(in the rows, 128 means zero)
R: rows in 3 groups, each row roughly a mix of its group's directions:
R (131 x 12):
[[129 162  94 179 132  89 122 111  81 136 103 164]
 [175 138 113 157 148  74 160 131 158 116 142 172]
 [109 125 124 103 132  56 160  73 143 113 133 116]
 [112 159  88 138 112  91  92 119 132  62 120 103]
 [141  76 153 164 129 155  84 171  92 137 112 132]
 [109  96 121 111 166 129 185  74 137 167 122 135]
 [155 101 140  83 193 140 126 127 137  79 106 129]
 [108 158 152 113 116  88 101 130 186 155 110  85]
 [148 146 138 186 181 141 138 111 102 143  84 149]
 [164 124 151 121  79  97  91 167 126 144  84 152]
 [142 119 156  91  88 148 133 153 102 198 136 112]
 [119 138 122 169  84 116 106 118  61 141 108 164]
 [110  94  99 151 152 138 180 121 100  68 116 116]
 [100 138 111 161  88 140  72 145 134 131 133  69]
 [158 116 147 147 110  68  94 104  81 131 161 142]
 [130  84 129 168 120 153 121 101 186 165 102 105]
 [114  93 128 141  95 141 127 163 165  71 145 172]
 [176 163 141 126 114 164 165 132  75 139  96 149]
 [150 190 128 153 139  94 161 137 126 150 115 182]
 [148 180 128  90 132 125 160 174 163 163 133 101]
 [ 98 125 122 181 118 124 132 105  76 155 170 164]
 [155 178  93 121 130 115  67 130 106 109 138  88]
 [ 88  93  93 178 127 108  98 131 111 153 154  91]
 [ 89 134 119  90  93  81 112 122 183 123 154 106]
 [ 78 138 119 115 101 106  84 115 172 137 115  77]
 [131 113 143 135 158 104 164 188 183  98 119 116]
 [121 176 135 110 114  81  91 149 138 160 144  77]
 [ 68 174 107 139  84 127 124 156 154 129 152 102]
 [109 182 140 162  79 109 114  84 127 166 135 136]
 [113 148 135 146 100 154 156 178 187 162 112 111]
 [131  87 164  97 120 156 140  78 173 131  91 130]
 [ 91 133  96 128 109 173 176 108  93 157 161 110]
 [126 155 159  73 159 144 123 120 167 142 183 142]
 [131 138 157 104 113 135 158 115 204 146 144  86]
 [146  55 139 128 130  97 102  88 136  97 139 156]
 [ 78 119 120 170 139 154 121 142 168 106 171  90]
 [126 112 131 131 146 143 125 162  85  87  75 179]
 [129 116  94  95 138 182  75  89 141  99 123 145]
 [137 130  90  91 180 163 169 106 133 100 120  95]
 [117  80  77 133  98 139 160 144 120 120 141 185]
 [151 121 184 117  97 122 167 156 126 152  73 117]
 [108 131 105 119 148 166 183 165  97 165 103  99]
 [137 164 131  90 161  82 142 166 126 117 130 185]
 [143 152  63 115 157 104 115  77 147 127 163 125]
 [100 125 163 161 109 158 166 185  96 152 113 122]
 [160 162 158 114 120  90  79 128  92 154  95 102]
 [108 142 139 137  78 138 120 167 137 194 122  88]
 [174 132 134 113 109 104 127 174  87 168 137 174]
 [175 161 168  84 115 156 148 171 133 147 128 103]
 [153 108 170  67 126 149 121  91 144 100  96 150]
 [108 132 159 137 159 155 126 140 147 122 204  88]
 [127 130 163 138  97 138 122 162 132 104  62 178]
 [132 165 107 106 145 146  95  72  99 177 123 107]
 [118 144  75 160 163  71 113 147 109 151 152 143]
 [136 101  72 129 137 142  96  90  65 126 134 113]
 [106 162  74 166 166 109 125 114 141 120  87  96]
 [115  84 185 127 123 138 116  91 101 173 157 148]
 [129 129 126 115 130 123  85  72 125 104 194 158]
 [127 109  86 149 135 145 103 127 127  59  87  98]
 [174 136 126 122 141 116 155 189 123 170 131 175]
 [118 151 123 126 125 163 150 115  79 157  56 120]
 [160 175  84 118 145 127 171 164 153 108  94 135]
 [119 124 148  88 129 181 180 111 171 113 107 105]
 [144 158  97 115 169 158 138 129  55 146 143 117]
 [105 152 147 149 101 113 115 176 165 132 169 178]
 [ 92 163 116 113 133 123 135 145  50 129 146  92]
 [128 115 112 176 112 106 171 130 106 129  73  82]
 [124 124 141  81  96  91 155 126 169 169 130 174]
 [121  93  88 153 111 155 133 138 149  84  68 112]
 [129 128 152 110 101 149 151 176 197 151 107 111]
 [140 148 116 103 147 160 103 110  80 166  69 122]
 [119 140 137 146  87 138  82 120 165  94  88 175]
 [111 162 162  86 101 188 152 128 147 132  95 116]
 [106  86  96 101 114 159 170 138 135 123 187 146]
 [138  99 148 119 137  95  84 165 109 163 187 129]
 [136 139 124 105 126 153 138  65  75 165 110  95]
 [ 95 157 106 142  74  81 113 104  90 152 141 139]
 [115 170 109 151 121 104  78 148 120 125 118  62]
 [144 165 112 155 134  99  76 184  98 128 125 101]
 [162 149 172 102 108 185 157 128  94 100 108 130]
 [169 186  85 139 121 158 154 108 145 112 165 134]
 [141  89 136 101 133 170 133 163 113  94  69 152]
 [188 193  97 138 148 108 128 148 116 110 143 137]
 [134 117  93 109  83 171  87 107 105 177 136 113]
 [196 166 149 114 130 148 151 178 107 129 114 144]
 [143 136 136 168 119 152 125 202  88 119 147 158]
 [147 108  99 167 174 102 131 161 131 153 149 180]
 [123 114 142 168 100 106 129 152  76  96 103 180]
 [156 117 116 146 142  99 166 103 192 128 138 175]
 [108 120 150 153 155 162 150  68 150  77 115 141]
 [154 105 137 158 128 145 129 149 201 143 115 176]
 [ 75 109 132 160  83 110  87 136 175 114 138 113]
 [180 153 138 155 159 139 135 127  81 134  73 149]
 [146 175 130 159 124 136 102 137  65  92 152 102]
 [141 125  97 108 151 157  87  74  82 124  92 125]
 [142 180  98 123 159 112  91 157  81 141 124  92]
 [154 126 135 126 114  99  59 124  87 113  85 103]
 [ 87 101  83 105 116  66 108 113 161 130 142 137]
 [ 82 150 157  85  83 139 153 104 166 113 114 109]
 [ 80  84 164 157  79 154 164 135 141 128 132 131]
 [144 110 118  94 129 139 113  61 111 132 187 106]
 [120 148  88  88 167 172 126 106  80 145 155 129]
 [179 144 122 125 140 119 156 166 123  92 144 192]
 [134 128 142 109  68 150 119  89  88 175 156 133]
 [ 82 104 117 159 139 117 127 134 181 100 183 147]
 [ 85  89  89 164 128  99 143  97 158 151 164 125]
 [154  87 119 114 131 151 131 117  72 112  64 116]
 [166 105 170 168 145 169 137 146 129 114  93 171]
 [146 113 150 130 130 147 116 130  40 116 117  90]
 [155 165  81 100 174 120  88 127  91 124 153 134]
 [140 151 109  99 163  73 132 102  70 113 139 110]
 [117 130 133 145 147 161 146 133 199  71 111 113]
 [110 156 121 128 108 174 142  90 139 137  57 111]
 [156 152  74 112 155  95  82 109 121 105 167 137]
 [153 134 139  71 120 189 126  86 137 100 130 151]
 [125 108 141 135 118 137 105 152 108  70 110 198]
 [131  98 113 110 156 148  99 173  90  96 137 182]
 [183 178 117  82 154 128 103 130 143 105 124 160]
 [114 127  74 130  91 166  83 112 169 147 149 112]
 [170 164 167 112 142 132 104 127 115 136  72  84]
 [116 146 125 177 100  90 136 178  86 105 159 120]
 [150 125 122  80 162 145 109  72 163 151  92 115]
 [165 138 143 135 134 122 147 173 105 134 181 186]
 [132  68 107 139 106 137 174 175 141 111 124  90]
 [148 119 149 117  72 115 130 127 152 184 168  93]
 [133 141 126 101 121 123 136  92 218 128 112 143]
 [107 163 135 165 158  98 120 115  87  95 122 182]
 [123 140 137 166 113 180 111 113  89  77 123  87]
 [133 102 136 153  86 131 133 171 160 101  64 134]
 [ 94  66  86 104  84 118 131 125 154 144 111 145]
 [159  83 151 128 120 171 114 108 186 129 105 160]]

one row of each group, then the others: which group is each in?
[119 131 143 115 102 111 139  93 215 127 103 121] => (124)
[102  69 159 125 156 128  88 114 148 167 139  93] => (114)
[143 157 174 130  89  91  95 110 172 155 153 139] => (47)

[166 101 125  91 155  97 120  64 108  96 133 138] => (124)
[132 140 168 144 178 133 128 139 196  90 143 122] => (114)
[117 125  81 180 140 102  82 123 121  81 115 152] => (47)
[133 182 114 137 106 118 125 150  67  94 156  95] => (124)
[116 145 130 194 111  77 146 119  80 127 103 133] => (47)
[109 143 168 111  66 106 117  92 119 175 107 131] => (114)
[158 117 113 134 185  98 115 148  89 127  74 105] => (47)
[121 140 127 159 110  59 147 166 138  99 157 161] => (124)
[128 183 121 136 160  98 136 136 191 125  89 111] => (114)
[123 134  68 157 124 152 107 135 139 123 195 156] => (124)
[ 99 138 108 129 120 111 128  81 177 157 109  69] => (124)
